In the data rows, 128 means zero.
A hidden rule labels the rows of this table. It goes by one to three of the table's principal directions, not those with the most spread.
array([154, 110, 166, 148, 198, 080, 129, 196, 088, 158, 138, 139, 103, 092, 092, 126, 136, 178,
       120, 091, 095, 159, 126, 158, 133, 075, 142, 138, 092, 188, 142, 104, 110, 145]) 1
array([147, 108, 154, 119, 147, 095, 145, 131, 108, 141, 107, 144, 112, 134, 125, 124, 126, 152,
       160, 105, 123, 165, 170, 141, 105, 139, 123, 122, 116, 140, 098, 103, 123, 125]) 2
array([112, 143, 084, 170, 090, 156, 111, 145, 065, 086, 126, 103, 118, 132, 158, 089, 082, 162,
       123, 164, 117, 150, 152, 089, 178, 121, 180, 150, 063, 110, 142, 208, 211, 160]) 3
array([091, 146, 087, 141, 101, 162, 106, 131, 079, 109, 131, 097, 123, 124, 162, 121, 084, 115,
       088, 153, 126, 132, 134, 120, 151, 122, 141, 138, 116, 159, 210, 191, 169, 124]) 2
array([133, 114, 166, 104, 148, 124, 141, 120, 209, 172, 168, 143, 143, 118, 046, 162, 200, 096,
       082, 073, 157, 063, 088, 138, 125, 132, 109, 090, 167, 126, 107, 055, 046, 149]) 2
array([143, 104, 104, 155, 092, 153, 117, 128, 117, 114, 119, 149, 136, 092, 155, 089, 088, 109,
       153, 196, 099, 134, 120, 129, 145, 102, 132, 135, 105, 094, 128, 185, 172, 169]) 3
array([163, 107, 154, 134, 149, 099, 161, 137, 120, 131, 120, 151, 130, 095, 131, 121, 113, 095,
       138, 138, 112, 141, 122, 159, 083, 103, 115, 133, 154, 141, 135, 116, 121, 103]) 3
array([132, 103, 156, 109, 184, 088, 146, 172, 089, 151, 163, 143, 082, 131, 094, 129, 126, 157,
       082, 066, 146, 167, 146, 141, 044, 121, 108, 153, 143, 197, 221, 078, 069, 036]) 3
array([123, 136, 108, 130, 128, 147, 100, 149, 100, 125, 158, 117, 124, 128, 143, 109, 097, 110,
       097, 140, 132, 135, 121, 123, 120, 104, 131, 152, 135, 155, 196, 132, 137, 114]) 1
array([133, 133, 119, 151, 136, 146, 100, 168, 130, 125, 157, 122, 148, 087, 125, 116, 126, 097,
       098, 163, 112, 102, 058, 140, 154, 067, 127, 136, 136, 135, 179, 147, 126, 154]) 2
array([140, 136, 146, 143, 164, 110, 139, 154, 144, 127, 144, 131, 118, 110, 102, 141, 159, 149,
       120, 103, 117, 110, 095, 137, 119, 107, 139, 139, 128, 135, 103, 110, 103, 103]) 2
array([154, 136, 102, 152, 083, 158, 121, 111, 120, 084, 100, 125, 166, 108, 188, 086, 086, 075,
       185, 219, 105, 129, 112, 124, 149, 101, 138, 135, 132, 075, 092, 176, 198, 163]) 1
array([128, 110, 157, 115, 144, 098, 145, 141, 112, 143, 123, 131, 120, 119, 105, 140, 146, 120,
       105, 090, 142, 135, 130, 152, 109, 132, 103, 096, 138, 155, 158, 108, 087, 125]) 3
array([123, 146, 119, 155, 118, 122, 148, 131, 115, 098, 116, 113, 130, 127, 139, 131, 126, 141,
       124, 139, 122, 124, 120, 116, 147, 130, 153, 134, 111, 109, 114, 169, 161, 123]) 4
array([144, 109, 136, 158, 154, 116, 121, 166, 134, 143, 139, 153, 120, 074, 116, 126, 132, 140,
       122, 144, 087, 119, 083, 158, 137, 079, 126, 138, 111, 137, 137, 150, 116, 143]) 2
array([114, 151, 115, 120, 133, 140, 138, 124, 112, 109, 144, 103, 120, 152, 128, 128, 118, 130,
       108, 113, 149, 132, 144, 104, 107, 138, 146, 153, 141, 150, 159, 116, 139, 073]) 3
array([124, 142, 150, 106, 114, 101, 145, 092, 155, 129, 078, 118, 162, 153, 146, 163, 158, 101,
       157, 123, 143, 120, 125, 145, 145, 165, 097, 079, 157, 102, 080, 116, 115, 159]) 1
array([119, 161, 106, 162, 135, 107, 133, 158, 002, 073, 072, 083, 107, 138, 201, 104, 064, 185,
       168, 150, 098, 210, 186, 124, 150, 117, 171, 158, 069, 169, 148, 202, 225, 110]) 2
array([117, 161, 110, 115, 104, 138, 110, 100, 145, 112, 109, 109, 155, 164, 174, 139, 123, 104,
       147, 154, 139, 122, 118, 119, 141, 148, 116, 127, 154, 100, 114, 132, 144, 129]) 1
array([158, 069, 178, 108, 205, 123, 127, 184, 157, 195, 215, 172, 089, 068, 011, 120, 171, 128,
       068, 054, 134, 103, 099, 159, 062, 071, 109, 133, 148, 203, 183, 026, 016, 094]) 1
array([121, 126, 153, 088, 116, 129, 133, 088, 181, 150, 110, 127, 158, 129, 113, 162, 173, 065,
       128, 107, 155, 087, 109, 156, 127, 154, 081, 065, 181, 121, 106, 087, 072, 153]) 2
array([122, 144, 097, 170, 110, 139, 121, 145, 080, 095, 115, 113, 129, 101, 180, 112, 076, 117,
       119, 181, 096, 139, 117, 133, 150, 098, 150, 150, 109, 132, 165, 208, 191, 131]) 3
array([121, 136, 073, 160, 059, 171, 124, 122, 024, 060, 094, 097, 144, 105, 223, 065, 019, 065,
       140, 231, 114, 171, 155, 119, 139, 104, 146, 143, 116, 127, 211, 240, 245, 136]) 3
array([126, 157, 128, 129, 117, 111, 147, 106, 132, 094, 077, 110, 156, 144, 171, 145, 135, 121,
       175, 155, 124, 132, 115, 132, 141, 145, 120, 118, 144, 097, 087, 149, 152, 120]) 3
array([142, 147, 102, 160, 112, 125, 119, 135, 095, 082, 086, 126, 142, 118, 212, 105, 081, 126,
       188, 208, 087, 160, 109, 137, 134, 103, 129, 158, 120, 096, 117, 194, 192, 118]) 2
array([128, 125, 108, 143, 108, 129, 120, 142, 071, 097, 107, 124, 124, 118, 179, 098, 080, 120,
       143, 171, 116, 165, 132, 134, 118, 113, 121, 139, 117, 128, 174, 180, 166, 116]) 2
array([123, 122, 119, 135, 149, 146, 122, 154, 131, 126, 170, 133, 102, 112, 095, 117, 135, 156,
       102, 115, 128, 118, 110, 114, 104, 107, 141, 161, 119, 147, 162, 120, 107, 079]) 3
array([124, 169, 101, 127, 083, 126, 142, 075, 119, 077, 066, 103, 158, 188, 212, 127, 096, 126,
       200, 179, 132, 158, 164, 099, 141, 177, 139, 139, 134, 070, 066, 164, 206, 120]) 1
array([118, 113, 140, 109, 093, 116, 122, 102, 130, 146, 095, 133, 144, 123, 154, 147, 129, 066,
       117, 129, 141, 118, 127, 167, 131, 152, 077, 065, 157, 118, 142, 142, 101, 173]) 2
array([101, 113, 152, 106, 128, 125, 145, 112, 188, 167, 148, 137, 137, 104, 076, 180, 181, 075,
       050, 086, 154, 063, 081, 158, 118, 145, 083, 074, 178, 143, 174, 109, 043, 129]) 4
array([077, 172, 113, 111, 072, 147, 109, 062, 200, 141, 091, 094, 185, 163, 150, 197, 172, 073,
       103, 133, 150, 056, 095, 132, 218, 184, 105, 056, 158, 082, 088, 157, 122, 217]) 2
array([094, 159, 054, 157, 057, 150, 126, 111, 021, 068, 106, 089, 119, 184, 233, 090, 010, 132,
       108, 192, 135, 196, 204, 073, 138, 163, 173, 178, 092, 117, 214, 240, 255, 106]) 3
array([118, 164, 094, 176, 116, 116, 137, 149, 014, 070, 079, 082, 114, 154, 188, 096, 063, 207,
       167, 157, 100, 204, 200, 089, 187, 129, 204, 165, 038, 136, 115, 215, 255, 148]) 2
array([095, 152, 100, 113, 097, 152, 126, 081, 152, 111, 108, 114, 126, 176, 145, 145, 136, 163,
       154, 129, 143, 123, 158, 092, 144, 185, 137, 132, 117, 095, 084, 143, 148, 111]) 2
array([137, 124, 158, 126, 144, 101, 148, 111, 232, 155, 116, 159, 162, 098, 107, 185, 194, 096,
       131, 134, 111, 064, 042, 167, 131, 125, 083, 099, 178, 088, 078, 112, 062, 137]) 3
array([097, 185, 086, 125, 065, 151, 107, 076, 107, 077, 068, 080, 155, 185, 222, 135, 100, 110,
       174, 169, 139, 137, 155, 108, 171, 177, 134, 114, 129, 082, 084, 183, 198, 145]) 1
array([137, 136, 125, 135, 121, 121, 151, 117, 075, 087, 079, 112, 118, 142, 158, 102, 105, 170,
       201, 141, 118, 178, 187, 113, 131, 143, 157, 137, 089, 121, 070, 149, 188, 117]) 2
array([132, 132, 132, 111, 089, 102, 165, 074, 109, 100, 054, 122, 141, 185, 175, 125, 115, 144,
       206, 139, 144, 176, 204, 107, 131, 197, 128, 104, 114, 077, 046, 139, 179, 144]) 4
array([142, 094, 152, 142, 176, 107, 122, 169, 149, 187, 165, 164, 111, 082, 075, 142, 141, 146,
       084, 103, 098, 115, 101, 158, 133, 085, 125, 136, 115, 169, 158, 109, 085, 154]) 2
array([108, 143, 118, 141, 126, 137, 131, 131, 151, 118, 137, 118, 132, 130, 108, 143, 154, 155,
       110, 125, 129, 101, 102, 108, 159, 133, 144, 132, 112, 112, 121, 148, 128, 130]) 3
array([133, 103, 117, 151, 143, 145, 128, 170, 088, 135, 175, 135, 112, 081, 108, 098, 086, 111,
       069, 145, 115, 134, 114, 131, 110, 075, 142, 159, 122, 178, 236, 151, 138, 110]) 4
array([141, 116, 122, 106, 112, 146, 120, 099, 157, 124, 131, 150, 118, 151, 135, 109, 129, 133,
       175, 133, 140, 134, 150, 113, 087, 154, 116, 141, 138, 092, 077, 096, 116, 097]) 2
array([120, 084, 138, 110, 158, 138, 119, 159, 127, 167, 183, 155, 093, 096, 071, 121, 133, 131,
       069, 094, 137, 125, 117, 141, 076, 106, 101, 138, 139, 186, 228, 095, 059, 083]) 3
array([087, 167, 092, 129, 063, 153, 110, 080, 117, 100, 074, 088, 165, 146, 203, 150, 103, 075,
       133, 175, 131, 112, 128, 133, 185, 160, 117, 089, 140, 103, 132, 203, 179, 175]) 2
array([146, 127, 130, 142, 119, 147, 107, 143, 139, 127, 142, 127, 159, 083, 134, 114, 126, 057,
       115, 165, 117, 093, 071, 154, 147, 077, 118, 110, 153, 122, 142, 136, 125, 174]) 2
array([161, 127, 132, 122, 136, 120, 145, 122, 128, 113, 130, 139, 133, 142, 146, 106, 106, 116,
       164, 146, 130, 152, 142, 117, 082, 123, 133, 161, 151, 114, 108, 098, 145, 087]) 2
array([133, 141, 117, 150, 138, 128, 116, 144, 105, 118, 109, 118, 136, 118, 150, 118, 108, 156,
       161, 162, 094, 148, 128, 127, 170, 101, 153, 148, 095, 134, 112, 157, 175, 159]) 1
array([159, 117, 153, 136, 198, 093, 147, 171, 118, 134, 144, 149, 095, 115, 099, 120, 138, 196,
       155, 101, 104, 162, 131, 132, 081, 098, 143, 179, 113, 161, 114, 085, 109, 061]) 1
array([102, 140, 090, 130, 085, 146, 102, 127, 029, 116, 117, 092, 128, 146, 201, 104, 037, 076,
       084, 157, 139, 172, 181, 129, 137, 131, 132, 128, 127, 174, 242, 186, 194, 147]) 1
array([160, 117, 145, 145, 158, 142, 133, 151, 168, 134, 161, 144, 137, 076, 080, 115, 156, 115,
       134, 136, 107, 090, 078, 137, 130, 074, 143, 139, 134, 127, 094, 098, 108, 137]) 3
array([157, 145, 144, 116, 116, 092, 152, 084, 178, 112, 068, 141, 171, 162, 179, 147, 143, 111,
       216, 166, 121, 136, 119, 134, 123, 160, 102, 119, 163, 055, 024, 113, 143, 134]) 2
array([140, 106, 170, 107, 137, 105, 146, 118, 159, 147, 115, 143, 123, 126, 081, 143, 186, 138,
       148, 075, 145, 113, 137, 144, 122, 152, 110, 078, 127, 113, 056, 080, 073, 152]) 3
array([142, 107, 143, 135, 136, 100, 147, 127, 174, 137, 117, 166, 128, 121, 115, 141, 158, 159,
       152, 135, 113, 124, 102, 133, 118, 137, 109, 129, 122, 085, 086, 130, 102, 123]) 2
array([114, 135, 112, 139, 093, 135, 152, 101, 117, 104, 106, 115, 133, 144, 142, 127, 113, 135,
       130, 142, 134, 132, 157, 102, 149, 160, 150, 124, 109, 101, 112, 171, 173, 137]) 4
array([138, 138, 106, 163, 091, 156, 122, 133, 096, 082, 112, 112, 145, 095, 165, 092, 098, 092,
       148, 186, 111, 122, 109, 128, 155, 097, 148, 124, 114, 098, 117, 188, 184, 158]) 3
array([114, 108, 119, 124, 129, 157, 095, 162, 076, 143, 168, 118, 105, 103, 104, 100, 105, 111,
       070, 109, 141, 134, 138, 134, 126, 098, 128, 120, 115, 186, 223, 128, 114, 141]) 1
array([136, 093, 162, 159, 174, 103, 147, 177, 146, 170, 150, 152, 130, 041, 061, 151, 159, 123,
       070, 118, 091, 091, 063, 174, 155, 065, 122, 108, 119, 171, 175, 143, 085, 170]) 3
array([099, 168, 119, 109, 108, 132, 135, 080, 158, 122, 102, 095, 145, 197, 126, 163, 158, 165,
       147, 101, 154, 118, 169, 086, 181, 193, 156, 113, 113, 099, 050, 117, 154, 156]) 1
array([131, 121, 113, 141, 114, 149, 128, 126, 112, 111, 129, 127, 115, 133, 117, 097, 116, 170,
       154, 137, 123, 143, 164, 094, 149, 132, 167, 144, 080, 110, 089, 144, 170, 145]) 3
array([134, 160, 111, 151, 127, 140, 111, 137, 110, 106, 132, 104, 129, 141, 148, 115, 115, 144,
       141, 137, 118, 129, 136, 109, 159, 115, 172, 151, 104, 119, 087, 139, 174, 144]) 1
array([125, 127, 137, 121, 138, 102, 138, 112, 151, 138, 087, 141, 140, 134, 147, 155, 139, 149,
       167, 143, 108, 141, 123, 144, 136, 143, 104, 123, 132, 118, 103, 136, 124, 131]) 3
array([156, 110, 157, 108, 144, 106, 131, 138, 128, 131, 123, 146, 128, 124, 125, 115, 141, 110,
       157, 117, 138, 144, 121, 149, 083, 120, 094, 115, 155, 127, 119, 082, 088, 109]) 2
array([111, 119, 121, 117, 136, 142, 105, 149, 103, 148, 166, 121, 107, 137, 103, 119, 119, 140,
       078, 097, 146, 136, 146, 117, 124, 125, 133, 134, 117, 168, 195, 112, 112, 127]) 2
array([092, 119, 095, 097, 095, 158, 123, 085, 158, 143, 159, 142, 102, 190, 118, 133, 118, 158,
       098, 108, 167, 131, 177, 077, 095, 197, 125, 153, 128, 108, 157, 118, 117, 079]) 3
array([145, 138, 100, 157, 115, 145, 112, 161, 031, 071, 128, 105, 104, 133, 173, 058, 066, 155,
       163, 157, 120, 186, 171, 101, 119, 101, 174, 170, 080, 130, 135, 164, 205, 109]) 2
array([165, 067, 166, 107, 182, 093, 169, 159, 086, 153, 161, 171, 068, 126, 069, 091, 113, 182,
       131, 069, 140, 194, 200, 122, 026, 126, 130, 164, 114, 183, 163, 055, 091, 046]) 4
array([150, 113, 151, 151, 169, 123, 113, 172, 167, 158, 163, 149, 132, 072, 076, 134, 168, 132,
       107, 121, 098, 087, 059, 154, 151, 069, 130, 126, 122, 136, 114, 110, 085, 165]) 2
array([160, 120, 103, 160, 116, 135, 151, 134, 053, 077, 100, 131, 117, 122, 176, 062, 050, 161,
       201, 194, 095, 200, 188, 099, 114, 109, 175, 185, 081, 117, 111, 177, 233, 107]) 2
array([123, 105, 153, 115, 164, 109, 131, 158, 131, 164, 162, 142, 109, 108, 085, 145, 148, 123,
       070, 083, 138, 120, 107, 154, 093, 113, 100, 121, 149, 178, 200, 094, 061, 099]) 2
array([093, 216, 081, 160, 068, 117, 144, 082, 082, 046, 028, 057, 178, 193, 255, 153, 085, 133,
       182, 199, 117, 155, 149, 097, 210, 178, 163, 129, 112, 071, 078, 240, 255, 152]) 3
array([107, 127, 106, 128, 137, 162, 104, 152, 081, 132, 171, 109, 096, 124, 105, 107, 103, 147,
       082, 104, 137, 138, 156, 110, 125, 113, 156, 151, 104, 187, 199, 128, 136, 107]) 2
Here are more rows. What is the label of each one?
array([166, 084, 162, 105, 141, 134, 118, 132, 152, 166, 153, 160, 128, 101, 080, 103, 147, 094,
       142, 108, 135, 118, 133, 149, 105, 106, 109, 102, 142, 135, 099, 058, 081, 166]) >> 1
array([133, 167, 091, 141, 084, 144, 133, 093, 085, 058, 069, 094, 142, 190, 197, 089, 088, 180,
       234, 179, 125, 182, 199, 067, 167, 166, 183, 157, 076, 066, 025, 169, 246, 141]) >> 1
array([154, 115, 140, 123, 113, 135, 144, 114, 129, 105, 110, 135, 132, 116, 127, 100, 135, 113,
       181, 138, 132, 131, 141, 128, 111, 129, 127, 111, 128, 098, 064, 113, 134, 131]) >> 3
array([130, 123, 137, 113, 130, 117, 146, 095, 146, 146, 102, 139, 132, 137, 135, 148, 124, 126,
       151, 126, 121, 135, 158, 137, 122, 152, 120, 122, 138, 132, 099, 118, 132, 130]) >> 2
array([151, 075, 170, 118, 141, 076, 175, 123, 126, 158, 099, 171, 116, 107, 112, 136, 131, 127,
       140, 111, 120, 157, 155, 163, 087, 143, 092, 099, 132, 134, 126, 118, 097, 130]) >> 3
array([162, 124, 151, 168, 157, 115, 143, 165, 148, 114, 128, 142, 143, 051, 114, 126, 153, 106,
       141, 156, 085, 094, 047, 168, 135, 060, 128, 126, 134, 118, 097, 145, 116, 137]) >> 3
array([140, 074, 153, 109, 137, 129, 141, 140, 128, 155, 163, 162, 097, 094, 076, 110, 137, 106,
       094, 091, 147, 124, 136, 147, 065, 122, 099, 110, 143, 154, 174, 091, 064, 099]) >> 4
array([145, 105, 125, 148, 162, 134, 133, 173, 090, 126, 158, 138, 104, 101, 094, 088, 106, 179,
       129, 134, 108, 160, 140, 109, 121, 084, 163, 175, 086, 162, 165, 129, 150, 110]) >> 3
array([137, 111, 118, 162, 123, 154, 126, 170, 069, 109, 146, 118, 138, 047, 132, 088, 083, 060,
       085, 178, 107, 122, 088, 155, 133, 050, 133, 127, 132, 172, 232, 181, 155, 143]) >> 3
array([134, 121, 153, 100, 155, 101, 137, 124, 130, 156, 128, 134, 118, 157, 108, 143, 141, 146,
       131, 082, 144, 149, 164, 130, 105, 150, 119, 124, 137, 153, 119, 072, 100, 117]) >> 1
array([108, 127, 108, 135, 105, 144, 119, 142, 062, 112, 138, 107, 114, 123, 148, 106, 084, 103,
       081, 132, 142, 146, 148, 125, 122, 122, 134, 126, 121, 160, 216, 166, 152, 120]) >> 3
array([151, 104, 182, 111, 182, 078, 159, 141, 187, 171, 147, 162, 120, 123, 060, 162, 194, 151,
       117, 066, 135, 110, 104, 147, 094, 132, 105, 115, 150, 132, 094, 052, 045, 109]) >> 3
array([122, 149, 144, 093, 128, 086, 152, 077, 173, 145, 094, 129, 139, 215, 140, 175, 156, 162,
       161, 090, 155, 144, 176, 106, 122, 209, 120, 122, 145, 093, 051, 081, 120, 118]) >> 2
array([127, 110, 129, 124, 131, 141, 119, 148, 105, 136, 167, 130, 101, 130, 092, 104, 127, 144,
       093, 094, 148, 134, 151, 111, 113, 125, 142, 133, 108, 147, 157, 107, 113, 121]) >> 3
array([093, 123, 109, 108, 096, 156, 097, 122, 092, 140, 149, 112, 109, 143, 132, 122, 107, 099,
       068, 102, 162, 128, 158, 126, 122, 150, 114, 103, 131, 158, 206, 137, 113, 135]) >> 2
array([113, 176, 091, 106, 066, 152, 116, 053, 171, 100, 091, 105, 179, 204, 204, 142, 109, 087,
       173, 182, 151, 120, 141, 091, 152, 187, 122, 130, 166, 055, 075, 140, 181, 142]) >> 1
array([127, 135, 133, 120, 160, 113, 122, 148, 093, 133, 124, 115, 114, 152, 120, 123, 125, 185,
       147, 104, 127, 169, 162, 114, 136, 127, 146, 148, 099, 164, 132, 105, 140, 122]) >> 1
array([161, 130, 135, 145, 135, 116, 112, 137, 134, 136, 118, 141, 145, 108, 159, 121, 111, 098,
       155, 161, 096, 129, 107, 155, 139, 094, 127, 133, 136, 117, 092, 129, 145, 166]) >> 1
array([146, 144, 132, 137, 158, 118, 137, 136, 134, 118, 127, 123, 121, 154, 109, 121, 143, 202,
       177, 115, 116, 147, 154, 093, 147, 129, 176, 165, 089, 116, 046, 100, 159, 125]) >> 1
array([129, 160, 135, 135, 097, 127, 120, 087, 197, 122, 078, 118, 185, 121, 160, 170, 172, 077,
       168, 161, 113, 068, 072, 156, 195, 138, 109, 073, 154, 062, 020, 149, 129, 208]) >> 1
array([131, 113, 152, 093, 100, 115, 144, 086, 162, 142, 104, 141, 150, 138, 136, 148, 148, 058,
       130, 119, 157, 109, 127, 155, 098, 165, 074, 072, 183, 103, 114, 101, 084, 137]) >> 3
array([101, 088, 154, 042, 172, 106, 122, 127, 144, 197, 189, 161, 067, 184, 073, 157, 151, 146,
       054, 017, 196, 153, 169, 134, 000, 185, 055, 136, 187, 204, 250, 012, 000, 001]) >> 2
array([098, 163, 146, 079, 131, 112, 130, 078, 185, 140, 099, 107, 134, 202, 113, 187, 201, 166,
       157, 058, 169, 110, 153, 115, 141, 208, 111, 089, 144, 107, 035, 066, 080, 122]) >> 1
array([097, 150, 160, 089, 108, 099, 150, 064, 202, 149, 064, 113, 174, 151, 132, 213, 202, 080,
       135, 097, 153, 075, 102, 166, 163, 193, 070, 036, 183, 101, 067, 112, 071, 171]) >> 2
array([132, 129, 148, 112, 150, 097, 163, 122, 131, 131, 127, 129, 118, 163, 106, 141, 145, 161,
       130, 088, 149, 147, 159, 109, 101, 159, 135, 137, 131, 132, 113, 090, 117, 090]) >> 3
array([136, 134, 168, 135, 138, 105, 152, 121, 174, 136, 097, 121, 159, 099, 090, 165, 198, 117,
       144, 106, 120, 080, 089, 156, 183, 124, 124, 065, 128, 106, 040, 117, 100, 197]) >> 3
array([078, 173, 120, 095, 155, 108, 119, 120, 134, 137, 134, 096, 103, 216, 123, 180, 160, 209,
       102, 054, 165, 143, 159, 093, 125, 192, 133, 149, 125, 154, 142, 091, 100, 064]) >> 1
array([164, 083, 165, 147, 184, 103, 143, 195, 072, 146, 166, 149, 072, 091, 052, 086, 135, 198,
       118, 066, 117, 165, 168, 129, 105, 087, 168, 143, 065, 178, 123, 088, 111, 127]) >> 3
array([115, 140, 160, 124, 175, 104, 115, 148, 213, 183, 151, 132, 157, 100, 075, 201, 206, 110,
       069, 093, 119, 054, 030, 169, 169, 102, 097, 095, 167, 148, 137, 093, 043, 166]) >> 1
array([134, 106, 143, 091, 131, 143, 102, 125, 159, 156, 164, 146, 115, 132, 097, 123, 155, 100,
       115, 091, 158, 108, 121, 140, 084, 133, 092, 109, 161, 134, 134, 062, 055, 114]) >> 1
array([147, 111, 164, 103, 153, 095, 137, 124, 174, 167, 141, 156, 130, 136, 103, 153, 160, 108,
       118, 091, 141, 116, 115, 151, 089, 138, 093, 113, 168, 128, 114, 064, 063, 117]) >> 2
